In the rows, 128 means zero.
Named turns come first, each shown by rows before and after it. Which turns, in which order, take the first row of each pair that follows to the second? Write the first one first, as in the answered first pair.
sebu (before -> after):
[162 183 109 128 177 128  91  48  90 131 155  75 119 135 107 150 123 157
  86 143 104 197 134 131 189 110 107 133 135 127 162 168 125 143 155 150
 117 144 165 154  95 117 113  92 137 174] -> [150 151 127 116 175 120 101  71  96 137 169  62 133 122 112 156 132 172
  91 150 108 180 125 151 199 124 120 135 132 126 174 169 130 137 156 129
 127 162 173 166  96  93 127  93 126 173]
[137 150 185  95 134 123 132 115 128 119 151 116 119 156 157 104 102 112
 114 148 115 127 104 120 126 127 125 118 156 125 156 137 105 140 119 139
 133 105 102 171 164 132 133 132 123 144] -> [133 125 182  98 132 121 132 132 145 122 160 120 114 145 162 120 126 121
 125 153 108 114 105 135 126 136 132 112 154 123 164 135 121 145 120 136
 128 103 118 175 161 109 134 124 123 151]
[ 97 126 130 105 140 111 120 134 125 149 131 126 159 129 133 141 121 134
 125 136 139 136 121 124 138 142 142 109 116 128 145 147 107 107 121 124
 123 125 137 142 119 111 131 137 126 112] -> [110 109 113 123 140 121 117 127 152 130 125 138 140 117 141 138 132 125
 128 124 120 117 134 132 120 137 126 103 127 122 138 141 124 124 123 123
 107 117 135 135 109 111 134 125 128 135]
[139 111 100 129 132 127 109 113 150 125 138 130 111 130 155 129 134 137
 137 125 137 123 137 129 126 133 135 101 105 137 132 131 111 129 144 121
 114 125 147 133 122 111 137 113 134 131] -> [133 131 103 127 132 127 107  99 130 124 133 130 103 136 145 121 130 126
 132 114 151 146 137 101 124 129 123 102 111 141 126 138 106 118 150 127
 108 127 126 123 117 136 144 118 126 126]
sapep (before -> after):
[128 176 125  62 128 126  99  77  90 128 103 132 163 129  95 128  83 122
 102 131 149 204 149 111 139 120 164 109 151 164 133 153 106 107 177 155
 128 155 117 108  93 138 152 145 125 114] -> [144 170 162 150 118 120 115 112 126 137  86 142  64 153 129 109 104 157
 196 125 172 201 126 134 144 135 114 125 175 153 130 165 100 174 156 124
 134 146  93 148 157 160 135 137 148 136]
[154 187 123 116 113 146 147 119 102 107 122 128  86 145 145 138 105 164
 134 110 170 155 102 125  89 165 129 135 141  75 124 145 149 117 126 134
  92 131  87  96 105 134 107 126 186 168] -> [141 185 124 122 109 153 149 151  90 104 126 120  86 139 149 142 113 162
 125 110 162 134 100 124  88 166 124 145 131  71 115 126 147 114 110 131
  99 129  93 103 114 129  98 125 188 162]
[104 146  93 135 138 153 124 114 135 112 103 154 138  96 126 122 106 156
 115 132 138 148 168 145 125 182  84  95 164  92 156 131 104 110 145 140
 126  97 171 108 106 114 147 139 128 130] -> [105 139 105 165 130 145 148 143 142 108 113 153 112 106 143 125 132 160
 149 135 134 117 156 140 135 182  72 117 174  83 153 132 107 138 136 120
 126  92 165 129 128 119 129 148 141 129]
pegel (before -> after):
[135 152 142 133 128 141 115 110 109 126 133 112 151 144 114 146 105 112
 110 142 134 118 138 141 129 141 139 143  86 122 111 159 128 114 149 147
 135 147 159 135 105  88 160 122 129 135] -> [140 156 149 130 120 139 119 114 103 118 133 113 156 152 108 140 119 113
 115 147 138 114 125 139 137 140 150 142  96 120 120 156 124 111 142 142
 132 150 159 135 113  86 143 119 131 136]
[118 108 105  73 158 133 145 148 107 130 162 129 207  93 130 138 158 146
  46 144 111  80 134 145 127 106 175 118  87 130 145 109 139 128 127 111
 120 136 161 125  85  96 149  97 101 126] -> [126 100 105  74 145 129 130 117 127 123 143 135 202  98 127 132 138 145
  48 132 115 108 141 143 118 105 152 104  94 143 149 110 136 118 145 122
 116 129 161 114  68  90 161  90 101 137]
[139 136 158 150 121 110 132 126 122 150 110 107 102 139 114 113 100 168
 167 137 135 146  98 131 129 149 107 119 145 132 140 161 127 133 148 106
 126 148 118 176 167 104 138 117 128 124] -> [132 128 167 153 118 115 131 145 117 151 126 110  92 137 117 119 112 170
 166 142 137 133  95 137 134 161 111 131 134 131 144 160 137 133 134  90
 130 158 119 177 168 105 133 119 126 116]
[122 134 136 133 138 131 113 109 123 148 125 121 135 120 134 141 126 144
 144 139 152 148 134 128 142 130 117 124 128 132 139 157 134 136 119 115
 106 133 131 121 140 130 119 122 108 128] -> [119 139 133 130 133 128 120 124 116 139 137 121 121 124 131 145 140 144
 143 144 151 144 127 131 144 134 135 129 132 134 135 150 126 130 119 103
 115 135 127 123 136 131 123 126 118 128]
Then:
Each pair is 2 to 3 turns apart.
[168 163 134 128 123  95 105 108 127 144 136 117  89 193 148 134 129 181
 187 130 178 144 131 136 152 128  96 129 152 137 170 181 144 134 102 131
 138 165  94 151 137 179  98 136 152 156] -> [160 170 106  82 117 105  83  65 115 150 131 118 152 180 128 149 113 160
 131 117 183 167 149 132 145 106 121 114 132 150 174 186 145  91 115 150
 136 169 107 112  87 164 115 147 138 142]	sapep sapep sapep
[105 144 111  64 149 131 106 100  99 157 132 110 160 121 102 135  98 124
  89 150 181 167 134 139 130 118 170 117 132 148 144 146 127  97 134 128
 164 140 116 100  86 124 171 124 104  99] -> [104 105 139 134 155 119 148 182 138 157 160 100  92 111 135 138 142 158
 156 168 173  83 108 160 150 144 151 147 125 112 140 135 138 151 105  88
 178 136 124 158 148 107 152 119 112 116]	sapep sebu sapep
[126 106 125 113 128 148 119 149 110 147 168 102 161 157 100 149 121 144
 142 132 131 124 108 112 156 125 188 160 101 128 114 119 110  83 116 131
 152 143 153 120 125 121 165 111 139  93] -> [132 114 144 148 124 149 128 161 110 140 167 105 129 156 110 142 130 152
 176 134 135 126  96 122 157 126 169 158 110 120 126 114 120 108 102 110
 154 141 150 131 146 124 151 106 145  89]	sapep sapep sapep
[141 117 129 132 126 138  89 103 196 117 110 138 129 150 122 123  99  82
 121 105  91 119 154 150 104 124 102 134 167  99 102 123 160 136 135 172
 113 108 130 100 108 116 151 116 141 155] -> [134 106 120 117 123 148  97 111 181 119 129 134 144 153 118 124 106  73
 105 108  67  96 146 138 106 110 117 144 153  89 109 112 168 131 126 168
 112 100 130 100 102 122 143 122 142 152]	sapep sapep sapep
[110 147 129 187 150  91 127 162 103  68 142 143  76 135 124 132 154 149
 153  97 127 155 114 130 121 146 115 151 138 152 127 122 153 132 116 123
 133 136 120 184 193 120 137 134  88 143] -> [114 149 115 159 148  82  98 103 116  77 127 150  93 145 114 124 123 148
 135  86 149 197 135 133 126 146 105 137 144 175 143 141 153 120 127 134
 129 135 118 162 160 116 158 118  74 141]	sapep sapep sapep
[121 100  88  89 128 121 118 107 125 141 132 140 171 120 104 135 137  91
  60 144 113 121 166 145 106  89 169 109 103 122 148 114 169  83 137 124
 114 155 163  87  62  87 133 104 123 153] -> [125 143 160 179 111 108 133 142 122 138 104 133  48 162 141 107 142 163
 206 153 181 142 125 145 138 117 134 146 157 123 167 140 121 147 130  83
 143 162 103 161 175 127  95 121 142 132]	sapep sebu sapep
